(in the rows, 100 means zero)
Each named turn below is shown by a few rows before and after it. Which turns, in which order, take the first row of each later pair to the second? The first pair is answered.
G (before -> after):
[52,108,94,129,126,73,142,130,52,124,86,78,92,115,83,105,98,71,110,96,87,64,84]  ->  [66,108,114,106,132,71,144,124,63,126,94,94,112,122,86,92,122,72,114,105,90,66,58]
[97,100,115,73,119,88,104,108,110,116,92,99,122,110,96,83,113,89,118,113,105,92,62]  ->  [98,102,123,66,99,94,94,102,124,124,111,96,105,105,100,81,107,95,121,126,108,100,81]
[64,89,112,72,54,108,86,111,130,130,123,81,65,101,106,82,98,96,121,140,103,91,129]  ->  [53,88,85,100,56,102,89,125,107,121,107,74,53,98,99,101,78,96,110,123,101,84,144]
W (before -> after):
[106,112,110,101,103,109,81,100,101,62,127,128,102,90,85,75,117,64,105,105,115,95,75]  ->  [97,103,106,93,90,127,64,110,100,77,134,120,85,81,89,75,91,68,98,118,124,104,100]
[84,95,101,78,85,124,80,120,87,104,122,93,93,109,112,93,104,87,94,120,104,95,114]  ->  [72,84,94,76,88,109,88,115,93,130,99,85,96,102,108,90,101,94,108,119,92,89,101]
[73,87,76,111,100,92,122,135,79,103,70,91,103,108,105,107,99,94,102,99,97,90,99]  ->  [79,96,82,115,107,88,131,132,79,88,75,102,111,113,101,107,111,92,103,95,97,92,92]
Z (before -> after):
[92,106,117,71,86,108,94,114,105,95,131,109,101,109,109,87,106,81,105,127,107,97,98]  ->  [108,117,116,92,95,106,98,101,96,65,135,120,105,113,104,99,113,82,90,105,102,104,104]
[103,87,85,111,144,97,98,114,72,114,81,99,118,108,87,105,98,95,93,84,92,89,86]  ->  [67,86,99,81,101,98,95,109,108,147,101,88,95,109,94,95,92,92,112,123,91,87,100]
[124,100,119,107,68,106,98,77,136,85,128,123,90,134,63,90,100,84,102,112,85,121,104]  ->  [144,91,94,128,116,109,102,97,98,76,105,130,114,126,55,95,103,81,92,87,86,119,80]
Then:
Each pair is 2 to 4 turns apart.
[147,77,99,79,112,136,84,113,62,88,107,103,153,123,89,76,109,72,77,101,117,97,73]  ->  [131,102,120,91,50,134,76,76,98,65,142,101,107,126,94,98,93,82,74,101,114,116,133]  Z then G then Z
[116,82,77,94,134,106,78,85,67,120,76,71,93,79,94,96,67,131,101,97,98,116,94]  ->  [134,95,92,83,150,100,92,79,70,106,81,90,116,91,91,90,97,122,108,99,94,114,62]  G then G then W
[104,74,84,106,113,117,80,108,91,123,75,73,102,86,98,114,78,132,82,89,100,117,106]  ->  [125,79,93,99,140,105,94,104,88,104,75,94,133,97,93,106,110,118,84,89,95,111,74]  G then G then W
[101,81,144,82,91,93,97,121,115,85,106,109,113,105,121,67,113,77,112,106,100,96,84]  ->  [113,88,147,94,90,98,94,111,110,62,121,115,107,105,120,74,110,79,99,93,102,111,99]  W then Z
[95,84,70,114,118,86,105,105,92,118,59,80,102,91,88,106,88,121,98,65,91,94,86]  ->  [91,77,69,79,127,101,89,138,76,122,80,86,114,97,95,85,93,92,104,98,103,95,83]  W then W then Z
[90,81,111,97,103,106,86,102,97,134,77,86,108,94,107,77,82,104,114,100,101,120,98]  ->  [107,106,139,98,93,99,100,74,117,100,106,107,106,107,107,83,100,103,113,91,96,129,99]  W then G then Z then W
[114,106,93,121,105,97,108,96,91,82,87,102,105,93,101,116,96,114,98,70,95,111,112]  ->  [128,105,109,104,117,94,109,87,100,85,94,113,121,100,100,103,115,110,102,82,96,115,85]  G then G
[103,91,60,126,115,85,99,119,96,128,57,78,86,88,107,125,70,112,86,84,91,103,76]  ->  [130,108,85,117,139,83,110,115,91,87,80,110,120,110,105,118,107,97,83,75,97,107,49]  G then W
[109,84,97,105,134,99,105,116,79,129,66,94,120,95,86,90,110,108,105,93,94,95,71]  ->  [126,112,138,103,114,97,111,75,115,88,108,119,111,107,86,94,133,110,101,96,93,111,82]  G then Z then W then Z
[110,92,97,59,128,113,108,130,65,92,104,130,127,101,101,79,116,63,98,126,112,82,62]  ->  [87,71,96,49,106,108,104,123,88,140,90,108,115,88,100,72,102,81,115,143,101,77,62]  W then G then W then W
[87,97,112,75,83,92,85,90,133,132,103,99,83,94,108,92,109,120,113,118,83,95,92]  ->  [102,89,72,123,129,90,95,112,87,112,65,95,98,86,96,112,94,118,94,75,87,89,87]  G then Z then G then Z
[59,95,80,119,92,75,124,105,120,129,61,89,85,98,103,109,88,93,120,86,97,71,88]  ->  [67,113,88,126,87,67,132,90,127,110,70,96,83,108,101,116,97,89,115,80,95,71,94]  Z then G
[95,120,100,90,100,73,138,87,117,87,63,112,116,120,99,105,108,98,109,80,102,74,74]  ->  [82,113,105,77,84,73,134,85,127,98,70,106,111,118,101,103,109,93,116,92,99,76,78]  Z then Z
[106,103,114,74,110,99,103,112,107,96,117,114,112,114,102,88,124,86,101,120,103,92,81]  ->  [126,111,111,99,114,103,100,106,94,70,124,119,108,109,100,102,120,93,85,94,103,103,97]  Z then G then Z
[73,121,88,127,115,72,126,112,80,83,80,108,96,107,91,114,102,76,100,80,103,78,109]  ->  [66,107,104,89,114,72,122,115,95,112,85,110,109,112,96,90,118,67,121,112,107,75,80]  G then Z
[107,76,95,117,107,86,98,114,61,114,95,106,75,100,104,126,82,72,100,104,81,71,117]  ->  [108,92,108,120,87,81,99,96,82,105,110,114,64,103,105,129,83,76,100,105,78,77,131]  Z then Z
[98,106,107,93,102,100,107,92,116,85,115,108,92,114,101,102,109,109,107,119,99,99,81]  ->  [88,100,92,101,93,110,94,104,109,92,117,92,79,104,101,109,90,117,100,120,104,102,105]  W then W then G
[132,93,118,103,122,87,113,81,117,87,121,135,129,95,73,84,111,119,96,85,78,113,38]  ->  [138,100,119,99,96,124,82,95,108,66,159,130,100,93,86,92,86,116,79,94,97,141,93]  W then G
[87,78,59,108,108,117,88,131,71,120,65,70,91,87,91,114,72,101,97,86,107,97,95]  ->  [65,91,66,110,80,106,97,125,91,120,73,66,72,96,91,124,68,98,109,95,104,90,113]  Z then G
[69,94,111,99,93,73,123,71,143,147,61,76,97,100,80,121,102,124,144,108,98,93,61]  ->  [72,104,117,100,84,73,123,63,153,144,70,78,91,99,79,121,98,126,141,106,99,96,70]  Z then Z then Z then Z
